In the data rows, 500 means zero.
Here are some points:
[367 455 553 558 568 520 388 532 721 389]
[587 444 505 486 565 449 799 615 348 496]
[367 574 495 230 625 461 475 686 470 611]
[496 564 622 583 710 522 435 672 732 329]
[352 788 539 441 830 501 439 739 473 538]
[393 550 468 255 610 452 490 694 475 606]
[417 433 424 418 334 537 438 334 491 294]
[608 354 531 538 546 544 552 568 565 693]
[520 389 427 552 381 424 392 405 310 460]
[452 457 436 419 359 529 437 382 530 368]
[624 583 687 644 577 403 608 600 634 306]
[553 531 408 545 531 477 357 396 468 523]
[554 298 342 519 489 382 667 578 412 617]
[561 346 519 492 522 522 507 533 541 653]
[497 392 447 584 463 488 453 518 395 492]
[915 777 522 583 524 400 706 447 533 464]
[400 461 595 447 570 587 430 519 653 561]
[443 572 655 761 609 434 231 466 435 393]
[554 396 323 672 261 323 418 475 517 681]
[611 585 746 713 618 347 566 640 684 204]
[219 343 785 453 248 727 614 282 519 466]
[418 452 371 455 314 579 388 390 611 417]
[662 773 588 604 755 528 414 652 645 405]
[358 398 408 390 285 561 435 273 469 224]
[418 433 420 409 331 533 457 339 494 278]
[790 626 407 599 521 460 622 540 420 587]
[164 457 656 359 502 882 588 508 391 680]
[345 589 485 211 662 449 476 710 435 597]
[513 549 483 684 492 448 416 528 567 470]
[558 310 490 454 494 477 489 517 528 638]
[320 706 499 443 771 468 409 670 404 481]
[507 334 634 731 322 373 406 293 418 266]
[221 432 545 310 359 762 670 340 256 530]
[826 645 375 571 502 408 584 498 403 572]
[356 506 637 629 617 538 347 500 744 358]
[615 523 514 657 460 413 410 482 427 486]
[317 388 682 506 347 637 550 364 513 458]
[391 429 420 386 256 557 408 266 497 257]
Here are 12 more points, each followed by its number:
[395 531 571 520 655 607 359 507 519 435] 0
[893 758 498 568 512 408 688 495 557 499] 1
[410 526 487 307 615 478 499 658 490 576] 2
[416 428 482 510 534 447 678 431 291 349] 3
[612 385 599 799 661 530 497 573 667 510] 4
[422 506 501 314 587 461 481 651 473 593] 5
[547 264 335 500 501 340 698 535 355 601] 6
[493 362 481 429 432 470 467 517 424 553] 7
[389 533 664 639 614 509 327 506 756 365] 8
[546 286 364 541 543 367 723 533 326 600] 9
[626 434 576 739 622 667 488 390 676 689] 10
[530 347 585 684 294 361 400 316 411 327] 11
Which of these numbered points is nearest to each point below, looking only along the 2 directions in which the first points spread most? Its number follows each.
[631 464 469 674 349 344 340 356 255 414] > 11
[454 489 374 507 332 587 428 445 664 475] > 3
[542 432 519 636 573 612 488 445 612 605] > 9
[314 381 483 281 467 754 785 467 368 665] > 5
[306 408 663 458 369 727 612 400 495 531] > 7
[604 559 471 464 533 570 498 541 529 527] > 8
[539 484 457 423 353 525 483 404 579 370] > 3
[137 332 629 583 765 544 400 361 216 347] > 7
[524 571 509 684 501 446 394 517 543 476] > 10
[417 423 434 417 379 516 335 372 528 393] > 3
[536 426 480 576 415 435 394 454 373 508] > 6
[592 568 646 584 454 386 717 510 238 344] > 10
[464 500 518 548 442 539 366 356 526 501] > 3
[405 444 575 749 292 433 412 390 718 382] > 11
[352 517 667 664 657 559 354 502 756 339] > 8
[792 616 347 555 514 439 622 530 405 550] > 4
[558 600 393 535 535 531 367 351 588 538] > 9
[559 395 578 370 457 446 608 673 482 619] > 0
[562 410 469 480 559 454 768 602 374 502] > 8
[544 436 301 705 189 326 395 457 587 727] > 11
[536 362 587 353 478 432 600 652 454 578] > 0
[608 622 396 618 575 478 267 343 439 547] > 10
[323 787 540 442 849 516 441 752 469 530] > 2
[447 604 382 534 425 591 442 523 699 553] > 9
[883 768 508 608 562 426 672 467 520 461] > 1
[639 593 667 610 524 358 562 572 618 332] > 4
[239 866 480 317 717 390 479 544 192 351] > 2
[775 665 493 568 532 451 642 504 537 494] > 4
[359 761 522 446 805 494 449 754 478 553] > 2
[508 443 445 421 343 608 514 445 578 372] > 3
[877 747 464 572 521 433 658 496 563 533] > 1
[805 677 456 554 516 423 632 478 528 492] > 4
[584 583 409 591 558 499 319 394 481 566] > 10
[706 680 775 698 610 373 624 614 664 276] > 1
[383 567 475 236 624 436 472 682 460 592] > 2
